In the data rows, 500 means zero.
Here are some points, one per row:
Array([672, 537, 369, 474, 524, 546, 655, 570, 458, 397, 474, 452, 522, 545, 424, 533, 352, 413,
       410, 446, 523, 444, 396, 519, 423, 575, 417, 418, 651, 491, 365, 449, 524, 455, 411, 499])
Array([671, 593, 500, 400, 539, 329, 383, 431, 462, 476, 442, 447, 580, 524, 394, 414, 411, 478,
       396, 446, 535, 500, 573, 622, 421, 625, 383, 404, 392, 445, 378, 427, 471, 391, 390, 478])
Array([496, 555, 370, 627, 578, 490, 465, 468, 585, 351, 425, 645, 489, 389, 397, 603, 517, 411,
       665, 618, 472, 767, 397, 313, 609, 498, 460, 572, 386, 581, 469, 569, 483, 551, 435, 558])
Array([349, 461, 437, 477, 463, 419, 444, 498, 387, 530, 490, 505, 536, 390, 999, 271, 408, 464,
       451, 462, 465, 378, 385, 374, 495, 340, 392, 416, 420, 500, 406, 403, 388, 703, 348, 428])
Array([472, 498, 449, 380, 353, 571, 394, 389, 459, 530, 674, 502, 359, 601, 517, 446, 348, 499,
       420, 555, 519, 391, 510, 346, 409, 400, 463, 526, 491, 414, 513, 646, 553, 999, 577, 539])
Array([427, 583, 675, 452, 611, 596, 468, 368, 538, 368, 642, 523, 573, 504, 588, 405, 437, 694,
       444, 503, 538, 436, 434, 456, 602, 520, 499, 490, 446, 578, 604, 716, 371, 478, 634, 696])
Array([732, 447, 349, 500, 501, 402, 442, 502, 499, 518, 603, 503, 490, 580, 506, 581, 406, 488,
       637, 479, 447, 326, 543, 543, 591, 543, 687, 616, 489, 709, 491, 509, 583, 460, 492, 421])
Array([352, 296, 366, 412, 465, 503, 488, 372, 443, 403, 523, 431, 552, 538, 956, 557, 359, 394,
       468, 331, 444, 536, 492, 320, 459, 352, 372, 411, 493, 455, 508, 520, 520, 402, 518, 441])
Array([180, 511, 354, 454, 490, 426, 654, 466, 487, 512, 357, 444, 491, 741, 422, 512, 475, 397,
       402, 403, 486, 444, 429, 591, 543, 999, 493, 588, 421, 446, 425, 356, 405, 659, 421, 480])
Array([381, 491, 517, 445, 578, 466, 452, 413, 526, 363, 500, 374, 550, 458, 717, 806, 623, 457,
       516, 424, 411, 414, 458, 430, 414, 489, 444, 379, 524, 548, 490, 742, 475, 419, 507, 622])
Array([412, 378, 613, 325, 399, 367, 425, 520, 535, 410, 662, 462, 441, 659, 739, 337, 492, 565,
       392, 416, 699, 590, 453, 582, 504, 386, 510, 446, 515, 446, 404, 561, 492, 823, 542, 585])
Array([477, 584, 487, 718, 617, 663, 506, 482, 517, 535, 536, 559, 518, 634, 472, 393, 385, 524,
       406, 460, 634, 494, 564, 384, 711, 521, 440, 479, 540, 534, 468, 599, 538, 418, 612, 652])
Array([448, 540, 581, 691, 602, 732, 578, 540, 583, 507, 677, 560, 495, 423, 496, 454, 437, 549,
       539, 492, 464, 432, 599, 634, 601, 515, 440, 411, 563, 481, 509, 415, 479, 495, 714, 479])
Array([430, 521, 495, 605, 733, 554, 851, 500, 460, 618, 548, 517, 459, 653, 515, 464, 520, 521,
       294, 453, 407, 567, 502, 559, 456, 665, 560, 368, 590, 555, 472, 425, 510, 641, 688, 505])
Array([261, 413, 508, 482, 424, 431, 469, 341, 422, 367, 404, 477, 485, 420, 230, 323, 406, 535,
       425, 366, 415, 352, 544, 276, 470, 224, 979, 458, 477, 465, 381, 354, 455, 255, 429, 489])
Array([448, 546, 646, 756, 578, 583, 504, 543, 549, 678, 681, 584, 517, 642, 493, 443, 419, 474,
       427, 490, 611, 504, 623, 511, 514, 499, 454, 530, 595, 563, 593, 670, 412, 436, 401, 418])
Array([694, 435, 325, 392, 532, 441, 587, 480, 514, 465, 415, 478, 470, 561, 375, 395, 386, 563,
       517, 497, 501, 308, 409, 535, 485, 554, 364, 499, 531, 387, 401, 538, 383, 371, 485, 495])
Array([431, 438, 538, 403, 488, 600, 505, 411, 433, 437, 423, 350, 432, 515, 473, 473, 688, 395,
       506, 999, 432, 722, 426, 442, 506, 443, 632, 493, 430, 475, 471, 357, 567, 477, 460, 398])
Array([544, 388, 453, 434, 621, 486, 596, 551, 459, 539, 589, 600, 431, 416, 491, 491, 522, 507,
       782, 450, 557, 564, 518, 512, 496, 480, 649, 641, 416, 382, 604, 465, 480, 483, 529, 523])
Array([396, 468, 526, 461, 510, 574, 488, 491, 484, 574, 560, 521, 520, 478, 557, 740, 630, 507,
       426, 598, 678, 415, 443, 600, 371, 351, 410, 632, 474, 497, 526, 427, 394, 434, 479, 635])
Array([459, 722, 408, 476, 378, 472, 406, 447, 470, 508, 534, 538, 538, 439, 621, 690, 718, 551,
       297, 539, 448, 401, 620, 385, 438, 508, 480, 591, 557, 506, 519, 568, 549, 442, 625, 528])
Array([438, 475, 650, 446, 628, 496, 473, 519, 566, 492, 699, 369, 541, 704, 405, 535, 400, 504,
       393, 490, 484, 480, 523, 381, 490, 458, 483, 381, 466, 552, 584, 496, 529, 888, 644, 394])
Array([403, 463, 495, 541, 547, 488, 425, 417, 445, 495, 358, 527, 478, 825, 235, 453, 538, 519,
       533, 332, 329, 427, 550, 521, 461, 232, 348, 432, 502, 487, 530, 477, 429, 999, 636, 464])
Array([690, 454, 298, 723, 421, 439, 506, 451, 562, 523, 520, 428, 528, 454, 523, 426, 571, 596,
       600, 361, 560, 567, 425, 634, 442, 513, 646, 528, 547, 617, 544, 520, 525, 506, 561, 418])
Array([512, 517, 505, 395, 398, 603, 558, 621, 502, 605, 530, 536, 418, 490, 507, 532, 474, 422,
       703, 504, 577, 578, 595, 554, 586, 479, 543, 540, 522, 575, 600, 392, 614, 468, 541, 552])
Array([466, 519, 583, 428, 446, 482, 533, 566, 386, 491, 399, 730, 456, 519, 508, 493, 541, 710,
       680, 630, 463, 680, 454, 469, 522, 531, 631, 593, 522, 450, 511, 584, 509, 480, 459, 422])
Array([731, 461, 472, 444, 556, 562, 477, 581, 542, 501, 409, 542, 486, 531, 543, 303, 642, 464,
       614, 413, 436, 416, 516, 510, 500, 565, 725, 398, 604, 532, 585, 551, 501, 480, 436, 567])
Array([375, 429, 461, 455, 473, 428, 439, 441, 567, 664, 609, 326, 440, 485, 668, 772, 732, 707,
       458, 523, 422, 446, 603, 567, 515, 438, 449, 385, 369, 450, 548, 608, 405, 433, 445, 546])
Array([616, 380, 479, 504, 385, 514, 356, 375, 489, 534, 517, 455, 468, 456, 361, 379, 483, 399,
       462, 387, 336, 505, 357, 597, 524, 677, 362, 399, 552, 383, 513, 504, 447, 386, 506, 523])
Array([628, 467, 563, 322, 494, 500, 330, 303, 484, 537, 495, 445, 566, 425, 393, 400, 449, 419,
       451, 422, 469, 483, 517, 635, 389, 666, 366, 486, 466, 601, 423, 345, 451, 424, 367, 450])
Array([690, 522, 626, 606, 476, 358, 615, 422, 546, 541, 430, 353, 299, 493, 498, 495, 435, 484,
       628, 507, 567, 421, 613, 515, 608, 559, 497, 439, 582, 536, 426, 467, 604, 482, 437, 491])
Array([756, 468, 607, 578, 451, 499, 578, 495, 504, 388, 488, 466, 517, 422, 533, 493, 540, 558,
       606, 397, 459, 452, 412, 462, 417, 598, 606, 522, 527, 489, 496, 339, 630, 497, 535, 505])
Array([386, 442, 423, 457, 428, 469, 466, 499, 641, 530, 486, 436, 527, 359, 348, 451, 414, 421,
       602, 504, 405, 530, 517, 413, 412, 396, 891, 520, 489, 487, 343, 643, 449, 452, 447, 480])
Array([428, 531, 320, 475, 522, 340, 441, 591, 434, 452, 558, 579, 561, 588, 395, 388, 871, 447,
       541, 843, 456, 669, 478, 489, 460, 367, 416, 531, 479, 534, 382, 512, 559, 379, 584, 439])
Array([478, 536, 616, 568, 548, 403, 838, 322, 480, 626, 587, 501, 560, 517, 446, 469, 416, 391,
       504, 479, 399, 440, 491, 696, 467, 532, 419, 532, 465, 502, 471, 533, 587, 486, 503, 490])
Array([386, 483, 563, 574, 590, 603, 546, 591, 670, 671, 538, 579, 465, 350, 476, 437, 476, 615,
       491, 517, 627, 462, 445, 434, 578, 486, 399, 485, 592, 649, 608, 456, 654, 492, 544, 455])
Array([424, 492, 519, 618, 411, 491, 443, 569, 605, 434, 533, 595, 557, 471, 447, 440, 556, 494,
       440, 550, 413, 556, 521, 561, 711, 400, 390, 557, 582, 577, 785, 501, 473, 447, 456, 646])
Array([428, 466, 596, 643, 452, 470, 426, 503, 517, 452, 481, 457, 507, 463, 584, 656, 724, 453,
       373, 518, 478, 418, 402, 435, 509, 481, 451, 586, 500, 437, 554, 622, 475, 465, 426, 736])
Array([608, 435, 444, 409, 564, 420, 435, 416, 450, 720, 472, 515, 321, 359, 373, 414, 446, 558,
       382, 425, 454, 567, 339, 578, 344, 621, 359, 419, 427, 551, 523, 506, 534, 425, 512, 433])
Array([420, 566, 507, 439, 613, 447, 424, 613, 423, 528, 397, 531, 490, 409, 453, 469, 475, 313,
       590, 507, 583, 505, 456, 531, 354, 426, 860, 455, 444, 492, 564, 480, 589, 468, 479, 556])
Array([451, 557, 494, 410, 507, 586, 617, 490, 543, 479, 544, 432, 573, 577, 546, 555, 427, 690,
       294, 519, 735, 619, 612, 475, 515, 398, 461, 688, 530, 503, 702, 562, 462, 419, 500, 462])
Array([460, 626, 457, 488, 630, 443, 421, 420, 490, 528, 472, 476, 566, 340, 510, 682, 660, 482,
       411, 638, 556, 434, 498, 384, 533, 450, 401, 570, 614, 508, 558, 480, 446, 501, 509, 590])
Array([476, 463, 585, 644, 514, 474, 387, 449, 363, 418, 438, 733, 630, 562, 492, 541, 421, 481,
       800, 593, 577, 482, 579, 523, 564, 553, 538, 375, 651, 524, 520, 550, 604, 459, 416, 556])
Array([464, 572, 484, 423, 358, 449, 569, 650, 307, 344, 554, 417, 381, 455, 352, 480, 386, 495,
       411, 445, 431, 391, 380, 582, 362, 699, 333, 505, 413, 574, 473, 432, 496, 418, 405, 430])
Array([455, 591, 507, 402, 525, 523, 386, 569, 358, 536, 536, 446, 398, 418, 407, 527, 495, 482,
       510, 346, 471, 566, 472, 468, 533, 374, 938, 414, 481, 431, 511, 393, 432, 428, 396, 328])
Array([726, 520, 415, 496, 589, 472, 489, 506, 482, 299, 513, 456, 456, 486, 409, 505, 406, 362,
       454, 406, 456, 450, 428, 688, 621, 542, 442, 506, 421, 379, 442, 585, 477, 465, 425, 412])
Array([767, 551, 635, 435, 443, 500, 592, 557, 512, 537, 422, 503, 549, 455, 500, 470, 421, 492,
       444, 521, 344, 405, 459, 560, 472, 562, 524, 429, 486, 430, 500, 438, 592, 503, 425, 538])
Array([450, 571, 549, 560, 595, 629, 446, 598, 421, 599, 492, 438, 609, 459, 491, 569, 424, 501,
       561, 454, 473, 594, 548, 570, 606, 464, 447, 788, 602, 529, 447, 502, 722, 489, 523, 480])
Array([466, 535, 788, 590, 482, 487, 443, 513, 562, 441, 613, 381, 574, 726, 451, 474, 453, 458,
       498, 414, 608, 435, 442, 312, 437, 490, 467, 547, 477, 538, 470, 427, 346, 727, 846, 472])
These points spread out most along one direction. Take the direction at right angles to it along which they spread out most. Go by this last direction. For each point below, how far along it does it lie, from 0 to 99? The average is 50, and the first point in the table lies past the average. One standard deviation of the points above along it is 16.
Array([500, 651, 434, 464, 412, 500, 582, 634, 477, 646, 573, 519, 632, 553, 477, 572, 489, 599,
       668, 467, 615, 668, 407, 354, 644, 501, 491, 500, 463, 507, 522, 351, 598, 462, 418, 534]) 40
Array([435, 400, 569, 445, 486, 501, 537, 447, 548, 525, 466, 627, 494, 483, 508, 713, 931, 462,
       395, 575, 618, 429, 472, 385, 576, 385, 366, 476, 463, 361, 458, 491, 527, 442, 385, 366]) 29
Array([634, 398, 540, 466, 474, 436, 466, 478, 396, 560, 571, 448, 335, 346, 420, 421, 489, 520,
       395, 447, 478, 581, 610, 631, 339, 653, 397, 385, 392, 348, 523, 356, 499, 457, 469, 501]) 68
Array([363, 603, 510, 452, 489, 369, 339, 521, 598, 421, 391, 486, 325, 578, 998, 449, 307, 405,
       480, 403, 330, 489, 512, 435, 384, 315, 355, 526, 441, 429, 451, 497, 424, 415, 570, 438]) 46
Array([473, 415, 536, 448, 459, 579, 394, 503, 603, 319, 423, 701, 504, 490, 559, 748, 606, 503,
       364, 511, 556, 505, 628, 477, 620, 478, 448, 500, 564, 583, 392, 484, 412, 443, 572, 656]) 34
Array([725, 474, 495, 546, 451, 494, 665, 568, 418, 646, 281, 533, 578, 477, 502, 510, 391, 423,
       465, 466, 672, 458, 485, 503, 548, 506, 504, 452, 511, 569, 306, 580, 554, 479, 595, 444]) 61
Array([669, 475, 534, 514, 441, 745, 684, 625, 404, 562, 455, 415, 363, 548, 526, 429, 556, 527,
       634, 426, 522, 474, 528, 609, 395, 490, 517, 547, 326, 520, 556, 534, 546, 464, 466, 480]) 55
Array([495, 392, 481, 579, 549, 559, 479, 710, 551, 459, 460, 522, 577, 426, 433, 610, 508, 519,
       431, 686, 432, 619, 608, 382, 487, 431, 379, 631, 491, 585, 543, 529, 439, 508, 381, 602]) 33
Array([441, 670, 460, 467, 413, 587, 531, 494, 547, 446, 428, 460, 462, 480, 537, 624, 647, 637,
       333, 562, 641, 540, 460, 485, 537, 390, 428, 565, 513, 628, 593, 498, 433, 469, 430, 512]) 34
Array([456, 646, 509, 590, 610, 630, 449, 503, 729, 432, 497, 599, 584, 456, 462, 437, 509, 633,
       764, 479, 418, 532, 510, 489, 442, 551, 448, 569, 529, 503, 397, 610, 702, 514, 387, 553]) 42
Array([488, 511, 494, 543, 374, 454, 466, 510, 507, 500, 507, 614, 535, 505, 463, 534, 572, 506,
       716, 753, 461, 746, 557, 500, 475, 478, 544, 556, 618, 490, 432, 464, 230, 465, 512, 479]) 30
Array([306, 325, 479, 394, 361, 451, 552, 509, 507, 456, 316, 494, 456, 344, 365, 355, 440, 449,
       396, 473, 527, 447, 560, 585, 452, 859, 354, 433, 487, 447, 509, 539, 410, 470, 595, 298]) 72
Array([459, 501, 353, 518, 423, 432, 413, 575, 582, 555, 450, 487, 515, 558, 449, 588, 357, 478,
       575, 567, 548, 564, 378, 548, 497, 440, 852, 494, 462, 449, 532, 480, 557, 444, 477, 496]) 35
Array([803, 523, 448, 518, 487, 539, 515, 469, 562, 453, 435, 519, 651, 475, 521, 506, 430, 454,
       485, 458, 413, 440, 562, 588, 593, 573, 577, 495, 398, 404, 541, 464, 513, 505, 541, 391]) 61
Array([440, 518, 551, 624, 543, 500, 511, 623, 452, 570, 494, 453, 620, 374, 499, 362, 551, 580,
       648, 531, 516, 545, 779, 549, 562, 497, 422, 493, 624, 406, 634, 500, 581, 495, 544, 552]) 40
